[125 152 127 144 151 116] -> j_820
[165 152 127 117 196 124] -> j_450
[125 185 135 172  95 124] -> j_811
[112 129 135 117  95 108] -> j_62
[138 140  63  99 106 133] -> j_972
[112  95 135 163 173 113] -> j_630
[132 129 103 144 184  58] -> j_754
[132 118  87  80 162 149] -> j_265
[ 85  62 135 153 140  61] -> j_531
miss j_820: [127 144 116 125 152] | [151]
miss j_630: [163  95 135 173 113] | [112]
miss j_531: [140  61 135  85 153] | [62]

[164 187 188 160 103  90  80  99 117 115 111 102 111 156 179 204 172 128
  94  75  79 197 186 198 169  93  52  35  55 101 174 203 197 140  89  69
  85 140 176 175 150 124 107 107 116 121 114  93  84  83 107 152 207 192
 148] -> j_959
[144  88  74  91 132 181 170 159 114  94  93  98 116 132 111 104 108 128
 175 191 185 138  87  59  77 125 180 208 184 115  61  40  48  86 170 193
 193 170 108  96 101 121 162 184 171 132 112 103 113 129 171  98  84  79
  99] -> j_547
[124 194 210 196 151  97  71  88 122 171 185 170 131  87  88  97 111 119
 111  97  94 117 169 190 191 173  99  61  69 105 163 201 201 133  67  43
  48  81 152 204 213 175 127  93  90 113 148 177 179 156 113 105 110 126
  89] -> j_667
[ 90  86  84 104 116 114 104 101 117 159 186 181 172 130  88  83 102 147
 189 195 169  84  51  38 182 126 190 209 183 125  87  68  99 138 178 179
 163 118 107 112 120 120 106  93  82  92 119 174 191 179 136  94  77  82
 124] -> j_139
miss j_139: [126  90 104 107  68 119 114  99  84 116  92 118 181 136 174 102 117  84
 138 125  82  94  88 183 104 178  82 106 163 209 112 120 191 186 179 195
 179  77 130  51 189 101  83 172  86 124  93 120 159 182 169  87  38 190] | [147]
miss j_139: [ 84 174 112  88 126 183 209 191  94 124 190 179 102 120 130 117 195  93
 138 120  82  82  83 172 114  86 104 182 178  68 106 125 104 107 101 186
 179 169 116  99  51  84 119 118  77  87 147 159  90 189 163  38 136  92] | [181]
miss j_667: [201  43  94 124 177 170  89 151 201  61 194 196 175 169  69 111 111 152
  48 190 179  71 122 127 131 210 185  97  88 148  90 113  97 156 126 110
 119  99 191  87 105  67 113 117 171  93 105 213  88 163 173 133 204  97] | [81]
miss j_959: [ 69  90  79 103 115 116 176 187 148  83  75 117 111 107 197  80  55 179
 140 204  94  85  93 121 207 172 174  84  89 140 188 107 111 160 124 197
 128 192 101 186 175 102 164  52 203 150  99  93 169 107  35 114 152 156] | [198]
miss j_667: [196 194 122 190 131 201 126  48  97 185  67  87  71  88  99 105 191  61
 163 156  88 177 110 119 117  97  97 127 111 171 133  89 105 113 204  93
 113 152 173 179 151 201 210 213 170  69 124 111 175 169  94 148  81  43] | [90]
miss j_547: [104 108 181 114  98  99 208 132  48  40 185  98 170 115 191  74 184  87
  61  59  88 184 116 162  93 159 170 101 108 138  79 171 193 171  77 128
 175  96 180 111 113 103 132  84  91 129 193 170  86 144 112 121 132 125] | [94]
miss j_139: [117 106 124  68 120  87 189  93 119 186  84  86 101 179 181 107 147 209
  38  99  77 104 125 178 191  90  88 120  82 114  92 190 163  84  94 174
  51 183  82 104 130 112 169  83 172 126 118 159 116 136 195 179 102 138] | [182]

[188 165  90 132 108 206 122  72  81  99 165 116  49 181 115 113  82  97
 154 131 134 162 123 147 103 133 180 171  49 187]  j_796
[187 159 121 135  89 196 132  71  91  82  83 112  44 197 128 102  87  89
 154 147 125 143  99 155 110 148 181 175  45 191]  j_250
[142 153 171 157 156 129 175 154  90 108 176 176 154 109 182 155 109  79
 196 160  68  89  70 179 158 167 152  94 135 103]  j_664
miss j_250: [ 82 121 187 154  99  89 110  83  71 191 132 175 155 197 143 135  44 148
  91 125 159 181 196 102  45  89 112  87 128] | [147]
miss j_796: [ 82 116 162  90  49  81 108 103 147  49 115 165 181 133 134 180 132 123
 131  99 171 188 113  72 206 187 122 154 165] | [97]
miss j_664: [176 153 182  90  70 135  79 171  68 157 156 160 154 167 154 179 155 176
 103 196 175 109 158 142 152  89  94 129 109] | [108]
miss j_250: [ 83 112 143 128  89 132 148 187  44 159  87 175 191 147 102  99 155 196
  71 181 125 154  91 135 197 110  45 121  89] | [82]

[ 95 152 108 153 172 157 153 115 124] -> j_459
[ 95 152 108 153 156 125 133  53 154] -> j_253
[ 95 152 151 153 172 157 153 114 124] -> j_765
miss j_459: [157 172 153  95 124 153 152 108] | [115]
miss j_765: [153  95 157 151 124 172 153 114] | [152]
miss j_253: [ 95 133 153  53 154 156 152 108] | [125]
miss j_253: [ 95 133 108 156  53 152 154 125] | [153]

[ 70 131 167  95 125 124 136 123 135 192 177] -> j_534
[109 177  81 112 140  99 156 159  39 102 107] -> j_802
[101 104 110 115 178 159 112 115 123  79 101] -> j_36
[109 177  81 112 140  99 142 161 129 149 148] -> j_237
[ 99 156  95 143 145  90 145 163  86  64  98] -> j_545
[160  92  57 113 138 141 113 143 146 112 143] -> j_847
miss j_534: [136  95 177  70 131 123 125 192 124 135] | [167]
miss j_545: [145 143  90  64  98 163 156  95 145  99] | [86]

[174 122 154  94 137 161 109 129 163 131 164 168 117 163 168 160 105 158
 167 149 141 155 107 118 152 152 179 121  92 139 137 109 127 118] = j_274
[174 122 154  94 137 161 109 129 163 131 164 168 117 163 168 160 105 158
 167 149 141 155 107 118 152 152 179 121  92 139 137 193 214 198] = j_366
[143 113  75  83 108 130 135 129 122 104 139 132 125 134 111 145 129  82
 115  83 131 103 145 100 119  87  71  74 121  87 113 140 133 145] = j_144
[108 133 105  94 115  85 158 138 113 131  86  82 142  86  97 101 161 115
  77 124 107 104 142 148  95 119 101 157 166 128 128 140 118 133] = j_680
[ 66 141 114 142 131 150 113 100  75 153 145 152 129 163  95 121 117  80
 164 113 134 150 101 144 145 133  85 142 123 159  91 117 122  90] = j_398
[108 133 105 162 115  85 158 138 113 119  86  82 142  86  97 101 161 115
  77 124 107 104 142 148  95 119 101 157 166 128 128 140 118 133] = j_12
[129 122  99 145 111  76 162 146 128  98  80  70 140  78 107 105 162 118
  55  79 101  90 151 135  79 107 103 136 163 106 136 145 113 146] = j_460
miss j_398: [145 152  85 153  90 117 121 145 150 114  95 163 113  91 144 123  75 113
 142 150 133 117 134 131 101 159 142 141 129  80 100 122  66] | [164]
miss j_460: [145 128 162  98 135 106  99 113 163  79 145 146 103 118  90 122 101  55
 140 136 146  76 136  70  79  80 162 107 151 129 105 107 111] | [78]

[172 139 161 127 168 159 117  88  85 172 157 105 157 168 130 109  79 175
 160 105 117  83 185 138 167] : j_966
[113 129 114 139 106 110 147 164 152  94 121 151 116 107 126 153 170  94
 122 164 128 163 107 123 119] : j_217
[117 104 133 121 154 145 113 122 143 149 116 115 148 120 145 110 116 131
 117 117 149 122 112 145 116] : j_18
[149 159 119 150  97  99 160 161 119  84 146 155 113 127 104 169 173 103
 154 181 100 160 151 102 152] : j_518
[217 131 131 120 181  91  99 112  49 124 143  61 196 135  55 116 134 136
 189 195 133 131 207  54 186] : j_721
[181 119 121 121 165  93 105 130  85 115 126  78 180 116  74 121 150 116
 163 191 131 147 167  70 158] : j_95
[ 88 143 140 149  95 169 164 139 176 138 140 188  83 142 185 149 121 133
 109  88 117 118 104 189 113] : j_196
[ 94 122 126 136 110 144 144 149 170 124 121 159 108 118 160 140 142 113
 106 121 134 140  95 159 106] : j_686
miss j_966: [168  88 160 175 172 139 130  83 117 172 157 105  85 109 138 117 159 105
 127 167 168 161  79 157] | [185]
miss j_196: [142 140 117 143 149 149 109 113  88  88 118 139 169 138 176 185 104 133
 188  83  95 140 121 164] | [189]
miss j_721: [131  55 131 143 112 116 120  54 217 186 136 195  99 131 133 181 124 189
  91 135  49 207  61 196] | [134]

